In the rows, zero is written as 128.
These are runs of 7 systems, one row a step. Runs of the same system follow the same rule from any start.
path 1, D:
[[128 127 165  86 125 126  93  74 124 129 100 179  89 111 103 145 161 154]
 [116 159 164 128 165 140 125 101  77 103 104 165 150 100 132  96 170 182]
 [175 143 114 145 164 162 132 129  89 111 127 125 174  81 165  95 105 176]
 [190 144 103 114 139 170 130 155 124 151 158 107 169  87  93 116  75 112]
 [ 92 152 116 107 138 144 142 163 138 138 167  92 151 149  64 105 102  81]
 [ 65 115  93 119 134 112 146 145 141 114 152  63  99 191 142 108 114 121]
 [128 103  93 106 116  97 125 117 141 156 102  85  51 159 165 154 136 125]
 [112 143 140 109 126 108 116  95 144 164  58 139  87 114 135 165 166  97]
 [ 92 176 154 142 132 125 120  90 146  98  67 154 161 112 161 147 167 145]
 [180 173 133 149 106 127 141 132 121  80 116 144 177 111 171 143 134 188]
 [215 155 146 143 116 135 156 183  98 125 149 155 165 108 118 132 105 111]]
path 2, L (11 x 18):
[[115 140 169 180 127 159 110 100 167 104  98  93 163 156 167 151 170 136]
 [169 124 115 194  62 101 123 128 139 107 105 123 159 104 137 168 154 145]
 [183 138 116 157 123 110 148 182  92 135 135 171 182 130 113 160 143  79]
 [138  94 160 161 169 153 137 149 143 120 182 174 158 184 136 144 133 100]
 [129  46 158 170  92 125 123 120 151 108 159 162  88 150 113 131 115 155]
 [122  80 139 126  92 112 126 160  64 137 113 177  96 107  72 110 127 137]
 [ 96 109 146  99 182 165 123 148  76 168 127 175 141 125 119  99 157 151]
 [104 102 132 138 158 169 132  96 168 166 145 133 123  98 137 107 141 203]
 [120 134  99 137  96 116 146 117 144 153 130 121 124  42  92 102  96 162]
 [113 173  89  70 155 114 124 136 100 131 161 143 175  83 107  99  94 105]
 [127 150  94  72 188 132 116  95 154 117 192 110 129 155 150 121 108 133]]
path 3, R:
[[127 112  99 130 174  81 130  55 127 111 142 146  65 120 116 119 125 121]
 [133 132 137 122 154 117 126  62 132  97  92 141  55 108  96 115  90 109]
 [137 158 126 105 148 145 104  86 110  63  73 132 107 116 115 125  80 120]
 [177 163  92  90 149 163 102 109 124  77  94 105 131 143 130 153  86 142]
 [170 157  95 109 137 182 133 150 150 112 101  75 129 163 101 154  84 128]
 [106 141  99 124 117 173 138 185 150 114 105  81 156 166 104 144  81 107]
 [ 76 132  76 110  89 131 136 188 154 116 124 108 168 168 140 160 105 119]
 [ 97 143  85 117  86  93 166 187 161 148 124 129 133 164 148 172 143 138]
 [ 95 147 138 154 102  93 194 184 146 158 105 146 112 138 164 141 154 131]
 [106 133 170 151 101 104 165 166 132 150 109 162 132 104 202 121 133 127]
 [158 138 185 115  91 112 128 148 120 153 137 167 142  88 193 125 146 148]]
path 4, D (11 x 18):
[[118 139 103  88 124 113 133  93 144 113  78 117  51 125 155 133 107 173]
 [145 181 145  73 138 129 132 115 112 139  59 150  93 100 138 136 129 139]
 [119 197 174 110 156 162 139 135 115 116  77 136 161 105 163 112 125 132]
 [153 173 145 126 108 175 135 166 127 103 117  86 185 120 174 115  99 161]
 [172 154 123 106  83 146 134 207 111 147 142  84 171 133 131 132 108 109]
 [100 127 137 125 114 123 140 196 131 163 152  99 155 166 138 132 131  56]
 [ 76  89 133 154  96 115 125 142 176 144 147  82 126 174 173 141 148 100]
 [120  91 120 142  58  80 107 113 152 146 125 109  97 138 154 166 176 135]
 [126 121 140 142 108  67 113 100 117 143 115 179 123 114 142 161 193 108]
 [132 126 166 175 149 108 123  81 138 103 137 191 155 105 163 136 164 134]
 [192 120 158 175 115 133 120  97 125  82 163 158 152  91 120 118 121 169]]
path 5, R:
[[130 117 144 117  81 137  93  71 164 110 121  90  90 130  99 137 144 184]
 [135 137  94 158 134 139 129 127  70 125  61 103 135 100  67 117 152 142]
 [131 110  81 138 206 151 121 127 122 127 119 157 165 149 158 155 109  82]
 [127 119 124 115 118 147 119  98 225 122 167 135 119 144 124 166  87 133]
 [113 157 128 143  72 121 153 141 132  92 109 123 129 107  44 118 114 165]
 [122 140  85 134 160 106 157 178  55  88 110 157 154 149 142 118 119 127]
 [142 106 117  92 158 131 138 142 157 144 156 145  89 176 198 154 101 128]
 [105 137 178 102  75 153 142 140 174 156 106 110  76 121 104 122 113 151]
 [ 85 170 138 126 111 138 130 162  73 118  70 122 173  99 124  99 148 146]
 [151 146  83 105 174 122 121 140 111 150 151 132 183 135 213 146 150 132]
 [164 135 148 122 126 136 147 126 196 191 181  97 107 126 129 141 134 117]]
path 6, M (11 x 18):
[[134 164 116 118 149  98 133 100  67  83 115 164 136  76 126  91 120 168]
 [184 145  94  98 181 136 114 121  89 110 144 133 155 115 193 121 102 144]
 [211 158 142  95 152 179 128 144 127 139 120  91 119 128 137 131  81 107]
 [137 171 148  99  99 152 139 162 111  97 130  62 120 154  83  98  94 124]
 [ 87 145  78  99 111 114 122 145 129 104 152  56 141 185 128 125 144 152]
 [102 133  74 127 140 120 149 135 172 179 116  81 112 168 151 169 170 139]
 [ 83 144 133 172 120 120 182 143 174 160  64 119  96 123 132 139 134 114]
 [ 64 142 129 159  86  89 143 133 142  83  81 156 141 109 157 136 115 124]
 [141 137 112 120  97  87 118 133 131 106 125 192 165 119 185 180 144 136]
 [195 129 180 131 124 126 150 166 119 152 145 189 133 128 164 153 143 125]
 [149  99 218 148 105 159 124 164 108 108 157 137 126 144 145  93 107 119]]
path 7, E (11 x 18):
[[ 81 136 175 173  90 121 157 144 120 137  75 141 116  78 101  95 130 119]
 [129 121 125 143  94 117  89 106 104  90 108 170 176  82 170 135 136 168]
 [221 142 128 122 159 134 125  97 139 127 162 160 136 134 145 165 152 158]
 [162 160 161 148 179 158 178 148 117 132 159 115 120 137  78  86 112 115]
 [ 84  94 135 134 121 157 102 145  93  91 146 100 153 118 112  71  76 122]
 [118  76 101  84 100 140  52 100 129 122 152 113 128 153 126 149 139 156]
 [117 143 111 111 162 118 142 114 138 173 125 111  95 175  97 154 202 140]
 [ 63 136 114 176 174 121 179 134 125 147  79 118 113 118 138  99 132 110]
 [112  92  96 139 104 132 105 113 143 121  80 155 131  63 157 140  73 125]
 [180 165 114  79 100 126 112 115 147 125 115 177 137 107  96 185 125 148]
 [142 212 137 115 169 117 179 146 117  87 140 141 145 161 120 126 139 138]]
path 8, L:
[[ 87 142 145 176 103 132 180 143 165  99 113 108 106 160 106 120 141 185]
 [ 94 108 101 151  92 100 131 163  87 112  90 138 148  93 184 112 102 129]
 [163 128 122  75 145 144  97 138 128 175 115 179 148 117 165 178 133  98]
 [139 165 177 122 129 150 163 129 192 140 161 140 119 159  97 145 150 156]
 [ 96 126 146 169  77  91 158 154 115  90 157 105 124 119 147  74 113 161]
 [142  89 105  94 112 104  86 146  74 154 135 134 135  97 181 121 110  88]
 [153 134 152  78 159 153 103 110 151 186 147 134 111 149  97 158 165  99]
 [ 81 146 166 168 121 124 158 108 156 113 148  90 114 145  87  92 162 162]
 [ 99 105  93 164 107  79 118 116  77 107 115 108 140  83 165  88 125 130]
 [176 124  94  93 172 126  93 104 107 170 113 151 138 100 136 164 136  78]
 [141 170 161 137 175 156 153  96 178 125 144 132 122 157  71 144 143 127]]
path 9, S (11 x 18):
[[165 175 177 123  82 142 114 147 136 103 141  84 160 141  93 131 119  80]
 [133 155 149 147 129 102 139 144 107  87 189  90 162 186 135 107 164 119]
 [136  72 117 182 128 100 121 115 141 124 170 101 114 182 167 143 164 122]
 [121  80 136 167  96 120 107 114 156 136  92 138 107 164 111 188 164  90]
 [ 87 145 145 136 109 118 111 117 127  89  82 180 161 147 106 169 179 142]
 [136 134 104 147 130 111 138 114 111  96 127 181 156 120 148 144 166 219]
 [191  92 109 171 146 139 162 137 115 147 112 184 107  93 121 143 119 175]
 [129 102 157 150 149 180 144 150 120 128  97 186 122 101  72 117  76 114]
 [ 83 117 140  98 130 175 114 140 120  88 151 147 151 124  85  87  78 166]
 [125 106  84  81 125 142 127 146 105 139 174  93 106 138  97  94 111 189]
 [106 106  89 100 168 127 142 148 100 202 127  96  85 132 107 108 134 103]]
path 10, M:
[[129 109 138 172  79 168 106 101 182 116 112 100 147 104  74 144 125 159]
 [112 111  73 152 105 103 135 160  81 135 128 153 165 101  59 128 153 138]
 [ 87 107  91 123 206 117 147 134 129 139 169 190 149 146 144 130 121 101]
 [149 105 144 131 143 141 135  83 198 130 149 156  83 107 139 138  72 131]
 [161 110 142 117  68 108 118 128  89 112 104 137  72  83  86 106  93 148]
 [105 131 119  68 152 109 104 138  41 109 131 149 126 146 135  98 147 137]
 [137 150 143  88 196 170 111  92 149 146 146 115 134 146 181 127 148 160]
 [170 148 147 151 110 175 141 123 146 157 100  61 120  79 115 105 113 156]
 [ 96 150  95 126 101 124 125 172  76 116 101  81 169 108  97  95 109 101]
 [ 85 167  72  87 165 107 118 128 151 120 161 121 180 163 147 155 131  88]
 [164 158 117 138 129 106 174 113 205 158 157 117  96 130 140 162 131 129]]
path 11, S (11 x 18):
[[169 178 152  85 172 147 110 134  96 105 165 112 168 173 151 122 140 109]
 [146 128 124 170 163 160 142 121 160 131 144  56 131 177 174 129 144 143]
 [126  92 105 186  83 132 122 157 140 129  88  74 138 148 134 158 121  84]
 [109 135 111 111 103 110 100 157 124 100 126 162 187 169 122 182 140  74]
 [116 156 111 117 148 113 152 123 171 104 164 168 154 178 152 172 168 168]
 [131 110 113 186 109 103 187 140 157 135 101 142  84 131 155 148 140 182]
 [124  92 151 151  92 116 136 168 100 131  82 200 113  99 133 137 103 107]
 [118 125 180  80 125 158 106 141 126 118 150 211 157 118 120 129 111 150]
 [137 135 153 117 126 165 153 134 140 144 163 123 117 120 106  97 137 223]
 [126  89 125 165 115 130 156 167  82 174 132  96 103  94  95  73 130 147]
 [ 95  85 129 113 143 133  88 128 100 165 156 143 150  96 100 100 116  63]]
path 12, U, 11 rows:
[[117 119 124 137 137 124 110 152  88 111 117 146 179 117 219 120 116 104]
 [180 104 135  82 115 148  66 105 157 143 170 135 142 126 145 164 112 105]
 [163 162 185 125 118 136 157 150 135 160 182 129 134 123  69 114 155 133]
 [ 88 117 142 177 140 116 146 155  77 116 159 109 164 129 149  68 153 134]
 [113  47 108 142 125 126  64  92 123 133 138 101 115 136 150 132 127  96]
 [130 122 158 124 117 131 116  93 167 167 117 142  88 116  52 152 149  95]
 [ 87 174 148 178 140 114 169 118 120  99 104 153 156 101  93 102 158 145]
 [137 103  80 179 142 111 111  90 111  66 116 123 145 113 175 127 106 143]
 [196 108 109 114 137 144 115 107 148 130 119 134  82 131  98 166  76  88]
 [117 179 162 107 149 164 167 157 127 112 120 150 130 139  59 110 100 124]
 [ 90 129 105 131 126 147 123 141  95  61 131 107 162 143 144  92 114 202]]
path 13, E (11 x 18):
[[130 113  54 115 175 123 130 128 136 143 146 186 155 146 107 181 145 143]
 [ 96 141 111 122 188 132 188 135 170 135 145 177 101 151 101 135  94 120]
 [ 74 126 121 102 110 121 155 146 133 100 123 152  92 106 120  90  57 155]
 [120 130 120  45  94 110 103 139  96 115 124 156 107 117 163 123 110 171]
 [146 177 151  60 153 136 131 136 124 157 124 126 113 152 186 137 162 149]
 [127 174 150 134 152 153 166 152 143 163 111  61 127 117 180  96 119 126]
 [137 129 108 132  86 136 112 151 122 154 119  61 164  70 158 107  93 102]
 [151 150 103  96  92 109  79 126 138 143 154 105 186 113 122 167 145  78]
 [124 174 126 143 139  85 139 103 167 114 165 105 147 166 117 154 165  73]
 [111 117 131 191 119  68 159 111 135  94 140 100  90 136 125 104 114  80]
 [140  76 156 151  77  91  97 114  92 105 106 151  85 109 119 125 114  89]]
path 14, U (11 x 18):
[[ 99  95  76 169 123 106 110 103 120 113 151  67 152 143 153 116 169 164]
 [141  88  97 152 119  99 128 110 156 168 113  95  73 141 118 164 135  74]
 [ 72 162 158 133 131 114 156 129 159 129  86 161 118 131  91 143 126  64]
 [ 89 154 133 146 111 107 120  98 143  43 115 162 164 123 152 131 122 166]
 [216 108 106 143 110 105 124 106 119  85 140 143  97 136 151 155 112 167]
 [185 131 156 121 168 155 163 171  99 141 119 161  92 155 109 132 105  96]
 [ 81 128 162 109 156 203 119 168 115 111 117 141 172 145 129 102 101 142]
 [127  91  98 113  82 165  78 128 126 121 142 101 159 120 119 131 131 206]
 [158 114  73 125 126 107 150 151 111 195 144 118 106 125  85 143 171 149]
 [ 58 138 107 141 184 112 174 149 139 177 123 134 133 131 146 116 142  89]
 [ 56 116 119 125  96 121 108 102 185 119 115 117 142  92 181 128  91 120]]

Which system made each of these runs?
path 15:
[[ 96 141 201 116  85 132  91 113 135 121 103  90 113 119 126 110 121  69]
 [132 167 158  96  96 108  83 112  97  98 154  86 163 135 146 109 175 143]]
  S
path 16 (2 x 18):
[[152 120 130 148 195 146 159 109 158 157 177 109 112 131 177 105 125 158]
 [138 108 128 124 126 153 139 141 118 179 146 100 105  69  84  77  83 119]]
  E
path 17 (2 x 18):
[[163 130 154 125 136 115 116  60 163 138 147  77  66 129 161 122 143 134]
 [157 156 152 129 105 105  92  77  92 116  81  92 102  93  93 118 154 102]]
  D
path 18:
[[107 154 161 157 166 122 134  55 149 123  83 101  81 106 128 109 141 109]
 [138 138 137 140  95 119  86  86  96  68  77  94 130  88 149 110 110 126]]
  S
path 19 (2 x 18):
[[109 150 116 115 105 128 168 141 186 196 131  92 105  86 141 124 123 156]
 [ 90 178 147 124 118 107 162 165 110 159 115 139 165  73 114  99 127  86]]
  R
path 20, 2 rows:
[[187  85  97 138 102 129 120 118 163 161 164 132 110 126  75 169 131 145]
 [108  91 133 143 145 116 161 157  83 154 128 152  72 137  63  99 132 115]]
  M
path 21, 2 rows:
[[136 101 124  93  75 134 102 148 119 121 155 101 114 165 147 133 149 206]
 [125 110 117 128 126 146 147 170  89 196  94 102 103 134  93 123 177 153]]
  R
path 22, 2 rows:
[[104 109 157 131 121 125 111 135  99 120 156 104 141 166 190 104 188 185]
 [153  83 131 159 152 144 132 126 129 199 148  94 110 123 173 119 171 147]]
  E
path 23, 2 rows:
[[ 99 118 123 124  99 104 138  98 170 183 128 104  67  99  95 123 155 159]
 [ 70 153 111 107 120  62 126  90 100 120  96 148 104  81 131 105 144 127]]
  D
path 24, 2 rows:
[[104 144  55 104 151 105 137 127 149 118 112  84 114 163 185 152 104 112]
 [118 166 128  77  95 120 138 144 183 132 103 100  89 158 151 165  94 106]]
  U
path 25, 2 rows:
[[ 71  85  92 118 150 110 149 180 105 143 154 158 121 183 140 128 131 112]
 [ 66  72 135 116 149 128 131 117 164 165 115 165  70 146 158 140 129 126]]
  L
path 26:
[[145 117 113 148  96 102 155 127 138 145 160 141 103  80  43 112 107 138]
 [ 69 120 114 102 148  83 132 120 103  94 157 171 105 124  91  91  90  96]]
  D
path 27 (2 x 18):
[[ 78 166  84 148 115 120 174 148 151 156 112  90 153 110 120 121 159 181]
 [117 158  65 128 108  67 174 156 133 138 120 126 131  93 173 130 103 127]]
  D
path 28:
[[ 86 174 144 127 113  94 182 149 152 142  91 138  91 128  93 135 121  86]
 [ 68 159 127 120 119  91 125 118 115  54 102 159 150 135 175 122 120 138]]
  U
